One turning vector, and how many steps it has turned:
The counts run from 0 to 367.
|   2 |   7 |  19 |  -3 |   0 |   4 |   0 |   0 |  10 |  -9 | -17 | -10 |   8 |  11 |   6 |  -3 |   2 |   5 |  -7 |   5 |  14 |   9 |  10 |   9 |   6 |   9 |  12 |   0 |   5 |   8 |  -8 |   9 | -11 |   2 |  16 |   2 | -> 299
|  -5 |   0 |  -1 |   1 |   2 |   2 |  12 |   5 |  -7 | -19 |  -2 |   6 |   1 |  -3 |  -1 |  -4 |  -6 |   2 |   1 |  -9 |   5 |  19 |   9 |  10 |  19 |   7 |  17 | -12 |   1 |   1 |   4 |  -5 | -15 |   3 |   7 |   6 | -> 241
|  10 |  -9 | -11 |  -8 |  -4 |   0 |   3 |  -4 |   0 |  14 | -13 | -14 | -11 |  -8 |  -8 |   3 |  -4 | -10 |  14 | -14 |  15 |   8 | -12 |  -5 |  -7 |  -4 |   1 |   0 |   6 |   3 |   0 |  -4 |  14 |  -2 |  12 |   2 | -> 270
|  14 |  -9 | -11 |  -5 |   2 |  -1 |  -8 |   2 |   7 |   3 |  -2 |  -4 |  -5 |   0 |  -9 |  -9 |  -8 | -18 |   7 | -16 |   2 |  25 |  -8 |  -1 |  10 |   4 |  11 |  -7 |   5 |   2 |   5 |  -1 |  -9 |   4 |  -1 |   1 | -> 71
|   2 |   3 |  -1 |   4 |  -1 | -14 |  -7 |   8 | -12 |   3 |   3 |   1 |   9 | -10 |  -6 |  -7 |   5 | -12 |  -5 |  -9 | -19 |   8 | -19 |   4 |   4 | -15 |  -7 |   9 |   4 |  -2 |  -4 |   6 |   1 |  11 |   6 |  -5 | -> 122
|   3 |  -3 |   5 | -10 |   3 |  -7 |  -4 |  -3 |  15 |  -3 |  -9 |   9 |   2 |  -9 |  -3 |   0 |   6 |  14 |   4 |  -4 |  12 |  -8 |   7 | -11 |  -3 |  20 |   5 |  15 |  -5 |   1 |  16 |  -4 |   0 | -13 |   2 |  -6 | -> 95
|  16 |   3 |   1 |  -9 |  -6 |  -2 |  -4 |  -1 |   1 |  18 | -14 | -10 |  -9 |  -2 |  -5 |   4 |   0 |  -2 |  14 |  -9 |  16 |   2 |  -8 | -13 | -11 |  -4 |  -3 |   3 |   5 |   8 |  -3 |  -2 |  13 |   0 |  10 |   9 | -> 269
|   9 |  11 |   1 |  -7 |  14 | -20 | -20 |  11 |   7 |   3 |  10 |  -8 |  13 |  -7 |   4 |   2 | -12 |  -6 |   5 |  -5 | -11 |   1 | -10 |  -3 |   1 |  -7 | -11 |   9 |  -2 |   6 |  -7 |   0 |  -2 |  -1 |   5 |  -4 | -> 63
|   1 |   7 |   9 |  -6 |  -5 |  -6 | -10 |   3 |  -1 |  -5 |   5 |  12 |  21 | -11 |   0 |  -3 |  12 |   3 |   0 |   8 | -10 |  10 | -10 | -10 |   9 |  -2 |  15 |  -9 |  18 |   4 |  11 |   1 |   8 |  -2 |  -9 |   7 | -> 237
|   1 |   9 |   7 |  -5 |  10 |  -7 |   8 |  12 | -17 |   5 |   0 |   8 |  -6 |  -1 | -13 |   4 |  15 |  11 |   7 |   0 |  -2 |   0 |  -9 |  -8 |   4 | -16 |   3 |  15 |   0 | -11 |  -5 |   3 | -12 |  -7 |  -4 |   4 | -> 25
| -19 |   3 |   7 |  15 |  -2 |  -2 |   5 | -10 | -13 |  -5 |  -7 |  -2 |   6 | -17 |   1 |  11 |  -7 |   4 |  -5 |   0 |  -3 |   8 | -13 |   8 |  -5 |  -1 |   0 |  -6 |  13 |  10 |   4 |   1 |  16 |  -1 |  12 |  -4 | -> 49
|   5 |  11 |  -9 |  -5 |  13 | -13 |  -5 |   2 | -11 |   4 |   6 |  -6 |  -8 |  -1 |   2 |  -1 |   4 |  -1 |   8 | -16 |  -7 |  -2 | -10 | -10 |   0 | -14 |  -7 |   5 |   1 |  10 |  -1 |  16 |  -2 |  -8 |  14 |   6 | -> 322
|  -2 |   6 |  -2 |  -5 |  -4 |  -8 |   0 |  11 |  -3 |   1 |   2 |  -7 |  -1 |  -2 |  12 | -19 |   3 |   8 |   6 |  -5 |  -2 |  -1 |  -2 | -20 |   9 |   0 |  18 |   2 |  10 |  10 |  -5 |  15 |   4 |   5 |  16 |   4 | -> 280
|  -7 |  -7 |   7 |   3 |   3 |   5 | -14 |  -4 |  20 |   6 |   0 | -12 |   7 | -17 |   5 |   8 |  -1 |  13 |  -3 |  -3 |  -1 |  -2 | -17 |  -8 |  -3 |   3 |   3 |   7 |   9 |   3 |  -8 |  11 |   8 | -14 |  -6 |   4 | -> 106
|  -4 |  11 |   9 |  -6 |   3 |  -4 |  10 |  13 |  -6 |  -6 |  -1 |  -9 |  16 |   5 |   2 |  -8 |  -6 |   4 |   1 |   2 |   1 | -10 |  -5 |   4 |  10 |  -8 |  23 |  -1 |   6 |   5 |   0 |  11 |   3 |  -6 |  12 |  10 | -> 189
|  -2 |   6 |  14 |  -3 |  11 |   3 |  -4 |  -3 |  11 |  -3 |  -4 | -17 |   1 |   5 |  11 |   1 | -18 |  12 |   7 |   3 |  13 |  10 |   2 |  -3 |   2 |   9 |   5 |  -3 |  13 |  11 | -15 |   2 |  -9 |   4 |  15 |   0 | -> 58
|   5 |   8 |   5 |  -2 |  -2 |  -8 |   4 |  15 |  -7 |   7 |   0 |   6 |  -8 |  12 | -21 |  -3 |   5 |  -1 |   8 |  -2 |  -2 |   8 |   4 |   5 |   2 |   2 |  24 |   6 |   1 |   4 |   9 | -12 |  -1 |  -1 |   4 | -11 | -> 78
| -10 |  13 |  15 |  12 |  16 |  -5 |  -3 |   1 |  -5 |   4 | -10 |  -5 |  -6 |   5 |  -4 |   1 |   6 |  17 | -10 |   5 |  -9 |  -5 |   5 | -11 |  -3 |   2 |   3 |  18 |  10 |   8 |  -3 |  16 |  -6 |  -7 |   4 |   1 | -> 207
|  17 |   7 |  -1 |   0 |  -6 |   1 |   1 |   3 |   2 |   8 |  -2 |  -1 |   2 |  -2 |  -5 |   2 |   7 |  -7 |   8 |   6 |  -8 |   7 | -14 | -22 |  -1 |  -3 |   4 | -12 |  17 |   0 |   6 |  12 |  14 |  -6 |  -1 |  18 | -> 328
|  -8 |   9 |   8 |  15 | -14 |  -7 |   0 |   1 |  -9 | -12 |   0 |   4 |  13 | -13 |   1 |   3 |   5 |  -3 | -14 | -10 | -17 |  10 |  -6 |   8 |   8 |   0 |   4 | -12 |   0 |   2 |  -4 |   6 |   3 |   4 |   9 |   7 | -> 291
|   4 |  -6 |   2 |   8 |  -8 |   0 |   0 |  -7 |  15 |   2 |   2 |  15 |  -4 |  -2 |   0 |   8 |  17 |  -2 |  -2 |  -9 | -11 |   2 |  -9 |  -4 |  -1 |  13 |  15 |   5 |  -9 |  -3 |   3 |  20 | -12 |  -7 |   5 |   7 | -> 34
|   4 |  -5 |   3 |  -6 |  -6 |  -5 | -16 | -10 |   6 |   2 |   3 |   9 |   1 |  -4 |   1 |  -4 |  15 |  -4 |  -2 |  -8 |  -6 |  17 | -20 |   0 |   5 |  -4 |  -3 |   9 |   2 |  -6 | -12 |  18 | -15 |   3 |   2 |  -2 | -> 124
| -14 |   1 |   7 |  16 | -11 |  -1 |  10 |   7 | -12 |  -8 |   0 |   0 |   8 | -14 |  -3 |   7 |   6 |   0 |  -8 |  -4 | -11 |  13 | -11 |  15 |   4 |  -2 |  14 |  -7 |   5 |  -4 |  -5 |  -2 |   9 |   4 |   9 |   3 | -> 290
| -16 |  -4 |  17 |   7 | -15 |   2 |   1 | -13 |   4 |  -4 |  -6 |   2 |   6 | -10 |  -6 |  -1 |  -6 |  12 |  -6 |  -9 |   8 |  12 |   0 |  10 |   2 |  15 |  11 |  -6 |   5 |  10 |  -1 | -14 |   6 |  -3 |   3 |  -9 | -> 349
| -12 |  -6 |   4 |  11 |  -8 |   6 |   9 |  11 |  -4 |  -4 |   4 |  -5 |   4 | -13 |  -6 |   7 |   7 |  -1 |  -1 |   1 |  -5 |  15 | -13 |  16 |  -1 |   3 |  20 |   1 |   8 |  -4 |  -8 |   1 |  14 |   1 |  12 |  -2 | -> 289
|  13 |  -4 |   5 |   4 | -12 |  -5 |   1 |  -6 |  19 |  10 |   9 |   5 |  -3 |  -9 |   3 |   8 |  -2 |   8 |  12 |  -9 |  -3 |  -5 | -12 | -20 |  -1 |  12 |  10 |   0 |  -9 |  -3 |  -9 |  10 |  -9 |  -6 |  -4 |   6 | -> 275
|  18 |   5 |   1 |  -9 |  -8 |   2 |  -3 |  11 |   1 |  13 | -10 |  -5 |  -7 |   2 |  -8 |  13 |  20 |  -6 |   5 |  -7 |   9 |  11 |   1 |  -1 |  -9 |  -4 |  13 |   4 |   2 |   1 |  -3 |   3 |   4 |  -1 |   6 |  15 | -> 28
|   4 |   2 |   6 |  -8 | -14 | -10 |   2 | -14 |  -2 | -14 |   0 |  13 |  15 |  -4 |   3 | -10 |  -2 |   3 |   1 |  -9 |  -3 |   3 |  -9 |  -7 |  16 |  -4 |   2 |  -7 |  -7 |  -7 |  -4 |  11 | -14 |   4 |   0 |  10 | -> 183
|  12 |   6 |   9 |  -1 |  -5 |  -4 |   3 |   2 |  -1 |   3 | -13 |   0 |  15 |  11 |   0 | -14 |  -4 | -16 |   0 |   7 |  -4 |   6 |  -2 |  -6 |   7 |  -6 |  17 |  -8 |  11 |   6 |   6 |  12 |  -4 |  13 |   7 |   5 | -> 129
|   2 |   7 |   7 |  -4 |  -3 | -13 | -11 |  -1 |   2 | -10 | -14 |  -2 |  19 |  -9 |   5 | -19 | -16 |  -1 |  -9 | -12 |   2 |  -1 |   9 |  -8 |  15 |   6 |  -3 |   0 |   1 |   9 |   6 |  -2 |   0 |   6 |   4 |   3 | -> 352
|   7 |   4 |  -2 |   1 |  14 |  -9 |  -2 |  -2 |  -3 |   2 | -15 |  -5 |   3 |  -8 |  -3 |   3 |   0 | -12 |  -1 |  -1 |  -8 |   4 | -12 |  -9 |  -4 |  -7 | -28 |  10 |   3 |  -2 |  -2 |  15 |  -1 |   2 |  13 |   6 | -> 213
|  -1 |   7 |  11 |  10 |  10 |  -7 |   4 |   6 |  -5 |   0 |  -5 | -10 |  -6 |  -7 |   1 |   5 | -26 |   2 |  11 |  -6 |   7 |  12 |   7 |   8 |   0 |   6 |   6 |  -4 |  -4 |   7 |  -8 | -20 |  -9 |   6 |  11 |  -8 | -> 60
|  11 |   4 |   6 | -13 |  13 |  -3 |  -6 |  16 |  20 | -12 |   6 |  -4 |  16 |   4 |  -4 |   2 |   2 |  -2 |  -1 |   9 |  -4 |   3 |   3 |   8 |   3 |  14 |   8 |  10 |  -7 |  -3 |   7 |   2 |  -6 | -12 |   4 |   3 | -> 245
|  11 |  -1 |   3 | -11 |   3 |  -6 |   4 |  11 |  -1 |   5 |  -1 |   0 |  -2 |  -2 |   3 |   3 |  -1 |   1 |  26 |   9 |  11 |  12 |  -5 |  -3 |  -7 |   6 |  15 |   1 |   7 |   1 |   1 | -11 |   8 |   9 |  15 |  -6 | -> 228
|   0 | -15 | -11 |   2 |   4 |  -1 |  12 |  -3 |  -8 |  11 | -11 |  -8 |  -5 | -19 | -12 |   2 | -10 | -10 |  12 | -15 |   8 |   5 | -21 |  -6 |   1 |  -9 |   0 |  -2 |   1 |  -1 |   4 |  -3 |   9 |   0 |  11 |   4 | -> 271
|   1 |  -3 |   1 |  -2 |   6 |  -6 |  -6 |  13 |  -3 |   7 |  -6 | -16 |   6 | -11 |  -8 |   7 | -14 | -10 |   0 | -17 |   8 |   4 | -10 |  15 |   1 |  -9 |   6 |   9 |  -4 |   6 |  -1 | -15 |   7 |  -4 |   3 |  -5 | -> 361
|   7 |  -3 |   1 |  -6 |   0 |  -6 |  -3 |  11 |  15 |  -2 |   6 |   8 |  -1 |  -3 |  -6 | -10 |  11 |   8 |  10 |   7 |  -5 |   3 |   3 | -13 |   0 |  22 |   8 |  11 |   3 |   0 |  14 |   1 |   0 |  -5 |  11 | -12 | -> 336
|  -5 |   1 |   7 |  10 |  -4 | -11 |   7 |  14 |  -7 |  10 |  -3 |   5 |   0 | -12 |  -3 |  -9 |  -1 |   6 |  13 |   2 |  -5 |  -4 |  -3 | -23 |   4 |   3 |  24 |   1 |  13 |   3 |   8 |  -4 |   7 |   5 |  -3 |  -4 | -> 278
|  -4 | -12 |  -4 |  -8 | -16 |  -5 |   1 |  -5 |  -5 |   2 |   1 |   4 |   5 | -10 |  -5 | -13 |  -1 |  -7 |   4 | -13 |   9 |  15 | -18 |   6 |   8 |  -3 |  15 |  -2 |   6 |   6 |   3 |  -5 |   8 |   3 |   6 |  -8 | -> 180
